In the data rows, 500 means zero.
Some points, one per row:
tensor([354, 590, 372, 639, 619, 477, 578, 274, 650, 625, 683, 511, 413, 272, 568, 659, 785])
tensor([396, 513, 385, 556, 552, 326, 458, 225, 596, 579, 666, 411, 404, 427, 619, 648, 824])
tensor([427, 535, 496, 494, 552, 455, 487, 392, 507, 722, 648, 513, 450, 433, 441, 670, 574])
tensor([658, 419, 712, 189, 369, 601, 680, 730, 500, 271, 252, 583, 487, 594, 334, 389, 234])
tensor([497, 505, 765, 384, 519, 413, 516, 540, 566, 607, 467, 665, 649, 501, 810, 471, 461])
tensor([502, 601, 423, 589, 365, 523, 481, 369, 461, 448, 418, 417, 538, 546, 444, 475, 550])
tensor([461, 439, 546, 538, 474, 578, 535, 476, 603, 440, 546, 562, 438, 710, 546, 430, 458])
tensor([384, 517, 344, 729, 661, 399, 491, 397, 589, 463, 541, 459, 381, 319, 589, 622, 609])
tensor([344, 510, 302, 701, 637, 406, 386, 402, 568, 552, 670, 317, 459, 300, 592, 453, 789])
tensor([435, 540, 362, 587, 671, 380, 440, 434, 581, 452, 558, 341, 369, 581, 583, 544, 551])
tensor([559, 459, 677, 481, 341, 447, 558, 646, 456, 417, 405, 735, 485, 395, 471, 499, 437])
tensor([445, 474, 566, 389, 445, 538, 580, 557, 508, 525, 493, 560, 457, 446, 490, 506, 432])
tensor([595, 698, 457, 613, 438, 422, 586, 436, 525, 380, 547, 451, 585, 578, 356, 376, 617])
tensor([540, 602, 660, 454, 237, 485, 360, 376, 691, 482, 543, 552, 433, 314, 458, 556, 408])
tensor([464, 486, 343, 566, 688, 458, 316, 444, 525, 514, 622, 551, 469, 405, 550, 497, 601])
tensor([573, 485, 468, 525, 420, 483, 769, 621, 427, 454, 445, 471, 440, 680, 395, 457, 428])
tensor([665, 471, 549, 311, 339, 568, 539, 708, 395, 347, 367, 549, 680, 569, 378, 327, 354])
tensor([447, 455, 673, 602, 519, 456, 514, 511, 568, 491, 524, 513, 511, 569, 484, 500, 476])
tensor([491, 595, 423, 566, 394, 477, 480, 333, 489, 455, 571, 372, 468, 678, 453, 569, 592])
tensor([657, 434, 565, 342, 527, 634, 607, 738, 355, 247, 145, 554, 725, 852, 443, 256, 131])
tensor([275, 441, 623, 674, 629, 456, 578, 422, 515, 572, 662, 415, 382, 234, 502, 430, 444])
tensor([488, 437, 322, 644, 461, 359, 559, 638, 487, 499, 618, 510, 488, 439, 477, 473, 502])
tensor([523, 723, 482, 726, 539, 373, 488, 304, 600, 457, 525, 418, 479, 446, 411, 470, 738])
tensor([505, 454, 637, 542, 441, 339, 415, 508, 321, 478, 458, 512, 424, 413, 520, 393, 322])
tensor([349, 440, 497, 591, 638, 597, 491, 459, 508, 555, 698, 435, 474, 409, 466, 385, 518])
tensor([558, 664, 382, 454, 356, 585, 654, 179, 647, 533, 594, 375, 574, 535, 500, 489, 587])
tensor([482, 472, 557, 297, 368, 535, 525, 592, 352, 618, 426, 651, 544, 350, 509, 565, 408])
Here are 12 more points, each followed by its number:
tensor([280, 665, 306, 572, 577, 576, 385, 262, 653, 506, 582, 298, 476, 447, 616, 554, 668]) 0
tensor([510, 439, 560, 351, 515, 562, 465, 535, 527, 516, 424, 631, 581, 303, 496, 495, 527]) 1
tensor([638, 375, 583, 353, 494, 606, 550, 667, 378, 380, 369, 593, 696, 515, 353, 325, 398]) 2
tensor([417, 583, 594, 619, 573, 395, 539, 373, 537, 580, 603, 587, 417, 429, 567, 477, 782]) 3
tensor([301, 489, 433, 742, 763, 484, 464, 273, 598, 637, 712, 456, 423, 152, 477, 447, 639]) 4
tensor([682, 672, 507, 390, 399, 483, 582, 654, 544, 498, 449, 530, 658, 566, 580, 569, 497]) 5
tensor([462, 452, 337, 629, 612, 554, 637, 500, 449, 432, 600, 517, 438, 595, 545, 473, 578]) 6
tensor([450, 489, 631, 436, 281, 453, 355, 702, 484, 530, 359, 543, 618, 564, 686, 553, 418]) 7
tensor([370, 600, 325, 580, 544, 307, 337, 384, 597, 623, 638, 546, 594, 361, 681, 696, 753]) 8
tensor([587, 489, 603, 354, 511, 587, 515, 669, 341, 366, 373, 515, 585, 599, 250, 358, 426]) 9
tensor([647, 453, 608, 557, 209, 452, 650, 632, 480, 387, 361, 492, 532, 414, 484, 412, 374]) 10
tensor([506, 502, 571, 567, 591, 493, 637, 489, 558, 530, 585, 554, 552, 448, 616, 563, 580]) 11
Which two of these numbered points are nearest to each point below, ignoring the direction in which the first points spread most? Their numbers follow each, nearest first.
tensor([366, 496, 462, 531, 506, 558, 462, 375, 621, 513, 529, 371, 399, 666, 515, 433, 557]) > 0 6
tensor([483, 426, 680, 272, 333, 586, 549, 669, 523, 682, 320, 655, 586, 717, 434, 591, 146]) > 7 8
tensor([431, 616, 343, 631, 672, 356, 395, 509, 459, 503, 732, 407, 428, 495, 398, 554, 700]) > 9 2
tensor([481, 495, 479, 523, 483, 468, 696, 475, 574, 506, 461, 537, 434, 346, 513, 610, 626]) > 11 10
tensor([316, 448, 445, 764, 691, 213, 410, 271, 584, 568, 732, 561, 380, 195, 603, 530, 582]) > 4 11
tensor([443, 417, 501, 475, 534, 512, 554, 528, 490, 513, 472, 592, 460, 468, 367, 557, 290]) > 4 1
tensor([703, 504, 761, 92, 326, 718, 517, 858, 257, 576, 166, 669, 673, 927, 575, 540, 208]) > 7 8
tensor([636, 524, 654, 321, 177, 449, 655, 482, 339, 399, 209, 627, 505, 685, 485, 447, 386]) > 3 10
tensor([449, 574, 535, 616, 337, 378, 504, 413, 512, 526, 590, 590, 540, 322, 471, 564, 487]) > 10 11
tensor([674, 428, 658, 438, 395, 576, 547, 642, 408, 384, 266, 382, 504, 728, 391, 379, 314]) > 9 0
tensor([536, 565, 439, 522, 523, 501, 556, 574, 436, 338, 455, 491, 676, 405, 505, 381, 493]) > 2 9
tensor([699, 404, 703, 166, 457, 661, 533, 761, 448, 416, 201, 650, 606, 534, 446, 452, 256]) > 1 2
tensor([624, 616, 429, 525, 532, 540, 533, 315, 663, 453, 497, 370, 441, 477, 481, 484, 568]) > 0 9
tensor([431, 510, 527, 519, 542, 411, 576, 357, 530, 657, 620, 542, 519, 485, 624, 568, 753]) > 3 11
tensor([489, 599, 239, 718, 580, 508, 486, 326, 485, 383, 626, 256, 441, 454, 395, 474, 594]) > 9 6
tensor([590, 459, 692, 399, 396, 411, 427, 568, 373, 496, 377, 672, 426, 356, 559, 531, 282]) > 1 7
